(in the rows, 128 means zero)
Turns in one plane each, and the order they were made in; the first pair answered:
turn G:
[180  79 122 120  60 136 106 134 163 144 105 121] => [189 102 144 118 111 114 134 162 169 182  99 127]
[137  94 113 113  62 160 110 111 144 113 126 143] => [160  89 138 108  75 147 125 135 156 154 111 146]
[119 141 131 134 175 122 141 142 125 125 132 145] => [106 138 117 136 161 129 125 125 118  99 140 142]
[135 119 140 148  95 135 105 115 135 127 123 122] => [143 119 154 146 110 128 117 128 142 149 117 125]
turn T:
[133 108 167 120 153 124 124 158 123 150 106 124] => [131 129 160 123 175 113 123 160 116 143 119 122]
[163 136 115 141 102 126  93 108 134  91 153 122] => [154 140 107 141 117 165 121 113 146 105 162 154]
[158 153 115 123 144 137 138 137 140 133 150 155] => [166 112 133 117  93 121 117 136 140 139 121 131]
[135 169 129 124 174 109 121 137 120 104 172 146] => [142  82 146 108  97 160 139 144 147 147 125 158]
turn D:
[145 131 135 120 170 158 164 123 139 146 145 166] => [110 122 135 125 174 165 167 119 129 136 138 159]
[154 140 146 139 137 119 143 151 148 151 157 154] => [129 134 147 139 137 134 158 155 143 157 150 158]
[136 141 131 121 130 145 139 121 135 142 124 135] => [124 140 128 123 133 149 146 120 130 141 120 133]
[ 76  82 120 126  92 150 133 126 130  88 107 125] => [ 94  91 117 132  86 126 110 118 123  71 116 107]
turn B:
[150 127 142 143 143 144 144 114 112 142 110 154] => [129 116 140 144 130 150 141 110 101 131 103 142]
[185 198 108 136 180 125 120 121 137 132 189 170] => [ 91 165 111 142 202 177 171 136 120 147 155 179]
[166 135  94 121  82 123 103 102 131  83 159 134] => [187 153 108 115 137 133 147 133 159 143 158 168]
[101 177 131 162 170 153 127 129 108 102 172 128] => [102 177 128 161 160 147 118 122 107  91 173 123]
Then:
Each pair is two turns apart.
[156 140 132 148 176 114 134 158 140 174 130 132] => [159 144 140 150 171  91 122 154 134 166 125 116] -> T, T
[101  97 137 136 106 159 157 124 116 141 116 124] => [119  96 134 137  83 135 125 111 111 117 121 107] -> G, B
[113 153  77 154 142 207 141  65 164  71 172 157] => [150 169  82 150 158 194 142  75 179  87 182 170] -> B, B
[125 183 132 129 174 100 134 122 137 111 180 147] => [ 71 149 114 133 137 138 131 102 118  79 175 140] -> B, G
[120 150 140 112 142 154 153 143 128 179 127 160] => [145 130 160 110 100  96 107 138 115 166 108 115] -> T, D
[140 100 114 125  80 166 118 103 136 116 119 123] => [161 165 105 134 131 128 107 100 131  99 156 123] -> T, D
[138 153 108 134 142 107 100 114 125 105 160 121] => [139 131  97 124 122 166 123 117 148 126 153 153] -> G, T
[ 99 100 161 121 108 140 164 136 143 162 109 134] => [112 106 152 127  74 101 109 110 123 113 117 103] -> D, B
[145 217 113 152 192 101 103 121 113  87 177 157] => [ 81 188  87 153 166 162 111  98  98  59 169 162] -> B, G
[ 94 121 136 145 125 140 108 126 128 130 129  98] => [ 94 126 131 144 126 150 112 124 133 128 140 106] -> T, G
[210  93 142 121  96 124 143 159 187 207 105 138] => [ 97  39 129 134  40 154 123 124 131 136  79  95] -> B, B
[138 128 155 140 127  91  95 132 131 151  85  91] => [128 120 161 137 147 107 124 145 139 175  77 109] -> D, B
[ 86 134 130 130 139 163 156 118 124 132 114 125] => [117 129 142 131 108 108 114 111 111 113 108  85] -> T, D
[150 103 144 141 177 106 114 190 164 161  87 105] => [ 97 148 106 162 215 117 104 162 132  93 128 105] -> G, G
[184 156 119 116 130 166 140 148 158 165 154 165] => [ 80 106 110 123  97 209 142 127 118 118 128 144] -> D, B
[125  92 134 120 162 173 137 148  99 124 131 134] => [181 112 127 118 135 138  95 133 100 105 148 120] -> B, B
[141 105 112 125 124  97 127 123 108  92 105  90] => [117 122  87 132 147 149 148 116 112  83 129 122] -> T, B
[ 90  94 142 132 121 108 158 127  92 134  95 123] => [127 111 141 133 112  71 130 116  94 116 107 108] -> D, D
[ 63 141 108 172 171 103 100  91  94  89 155 127] => [ 47  73 112 160 110 159 113  91 107 110 121 137] -> T, D
[101 155 150 134 170  93 142 146 107 140 117 123] => [ 78 112 157 129 132 122 154 144 111 145  93 124] -> T, D
[115 107 131 102 124 144 142 137 146 149 108 146] => [114 137 120 109 155 143 144 138 144 138 126 155] -> T, T
[ 95  92  53 152  66 167 119  94 125 130 118 151] => [ 94 142  47 165 105 119  95  86 103  94 145 132] -> D, T
[147 130  97 118 116 186 118 127 116 141 129 180] => [195 142 125 116 132 118 105 144 117 166 120 156] -> T, B
[117 112 153 131 125 128 154 150 147 176 110 131] => [106 153 144 145 149  82 123 133 115 129 133 101] -> T, G
[124  83 151 118 103 142 143 144 137 162  80 138] => [152 164 139 133 165  66 116 137 116 123 128 118] -> T, D
[131 135 110 128 112 131  84  99 104  97 153 130] => [167 155 117 125 139 131  97 115 128 127 164 152] -> B, G
[127 128 134 125 132 129 132 143 135 146 123 129] => [121 122 127 126 112 122 114 128 127 124 122 117] -> B, B
[196 146 134 105 122 125 141 158 167 194 127 154] => [163 138 157 116 112  49 101 151 121 158 101  82] -> D, T
